One turn moves every row onto another: examples first, then more rows asked:
Q71: [ 13.3 -26.9 -17.5   4.4 -50.8 -11.7   8.5  -6.4  15.9   5.1 -35.3  13.1
   2.0 -24.8  -4.6  12.8  22.9   2.1   4.9  -5.2]
Q594: [ 22.7 -15.4  -0.6   9.1 -14.9 -13.0  -6.4 -17.8  20.8  -0.2   3.5  10.7
   6.4  -8.6   3.0 -13.8   8.5  34.2  -7.4  -2.6]
Q60: [  2.7 -14.1   3.3   3.9 -26.8  -0.6  10.4  -4.8  49.8  22.6 -24.7  -6.5
   3.8  -3.1 -14.4  27.6  -8.4  -1.4   3.9  23.1]
Q990: [  1.0   0.4   1.6  -7.8 -29.8  -0.8   4.4  -7.8  41.8  24.5 -25.2  -4.6
   6.2   0.8 -27.7  26.0  -2.0  -1.2 -18.6  17.0]
Q618: [ 25.7 -24.3  -0.5  13.7 -18.3 -24.0  13.5  -0.9  21.7   1.5   1.7   9.0
  16.6  10.0  12.2  -6.6  14.8  20.6  -4.3 -12.6]
Q459: [  8.4 -18.4 -16.5  -1.9 -50.3 -13.1  10.6  -7.3   8.9   9.9 -34.6  17.9
   7.1 -19.5  -5.1  16.4  20.1   1.3 -20.2  -5.5]
Q793: [ 20.3   2.5  -4.0   5.6  -8.2 -32.1   2.4   3.0  34.7   0.1 -17.7  19.2
  -3.1   1.1 -36.5  22.3   6.7  -3.8 -17.1  -2.9]
Q227: [ 20.5  -2.5 -11.8  -9.2 -17.4 -15.1  -1.1 -33.0  28.0 -11.4   9.8  20.7
  -2.0  -7.1   6.7   2.1  13.7  18.3 -11.7  -6.7]
Q559: [ 20.0   1.1  15.0  15.6  -9.7 -20.6  10.4  -3.5  31.3  18.6  -0.2   6.7
  -9.5  -8.7  -8.3  20.6   3.2  -2.7  13.1  23.0]
Q889: [ 18.6   2.8   9.7  10.0 -12.1 -29.5  10.7 -14.1  30.1  16.5  -5.8  16.2
  -4.8   1.1 -25.1  21.0   0.4   0.3 -21.9  24.7]
Q275: [ 25.9 -10.1 -22.4  -4.4 -21.9   1.5  24.1   3.9  23.4  13.3   5.9  11.9
  25.6  16.1   5.6   4.0   8.3  17.3 -19.3   6.5]
Q692: [ 10.8 -10.0 -25.1  -7.0 -17.9  12.8  23.3 -13.1  30.5   3.5  20.7  11.2
   6.9   8.2   8.6  10.6   3.9   5.4  -2.6  -0.9]
Q195: [ -3.6 -23.1  -8.1   2.4 -48.6  -6.6  16.3 -20.1   7.8  16.1 -22.6  13.8
  -1.5 -19.5   0.5  16.0  13.4  -0.5 -19.9   4.3]
Q237: [  1.5 -31.6  -9.1   8.6 -48.9  -5.0  14.1 -19.7  14.9  11.2 -23.5   9.0
  -6.6 -25.0   1.5  12.6  15.8   0.2   5.3   4.7]
Q609: [ 35.0 -17.4 -29.2  -1.4 -22.8   1.0   5.7  -1.3  30.4   1.9  -5.1  10.5
  21.1   6.7 -16.7  -9.0  11.1  31.0  -7.8   5.6]
Q672: [ 20.3 -17.2 -31.7  -3.6 -18.9  12.5   4.8 -17.9  38.0  -7.7   9.8  10.0
   2.3  -1.1 -13.6  -2.2   7.4  19.0   8.9  -2.1]
Q127: [ 23.3 -11.8 -12.1  -4.5 -20.8 -26.2  18.5 -16.1  29.0  -9.6   8.3  18.6
   8.3  12.0  15.8   8.9  20.5   4.7  -8.4 -17.1]
Q877: [ 15.9   6.8  -9.3  -6.3 -35.5  -4.3   0.2  -1.0  44.7  16.9 -31.1   2.0
  13.7  -0.4 -31.0  31.7   2.1  -7.9  -6.5  -0.8]
Q306: [ 20.8   1.0   1.2  11.5  -5.7 -23.6   1.8  13.8  36.2   2.2 -11.7   9.4
  -7.6  -8.5 -19.8  22.4   9.8  -6.8  17.5  -4.8]
Q917: [ 17.3  -8.0  -7.7   5.0 -32.7  -4.1   6.2   1.7  52.6  15.5 -30.7   0.2
  10.8  -4.4 -18.1  32.7  -4.7  -8.2  15.8   5.6]

Q692 -> Q672
Q889 -> Q559
And these:
Q459 -> Q195
Q227 -> Q594
Q60 -> Q917

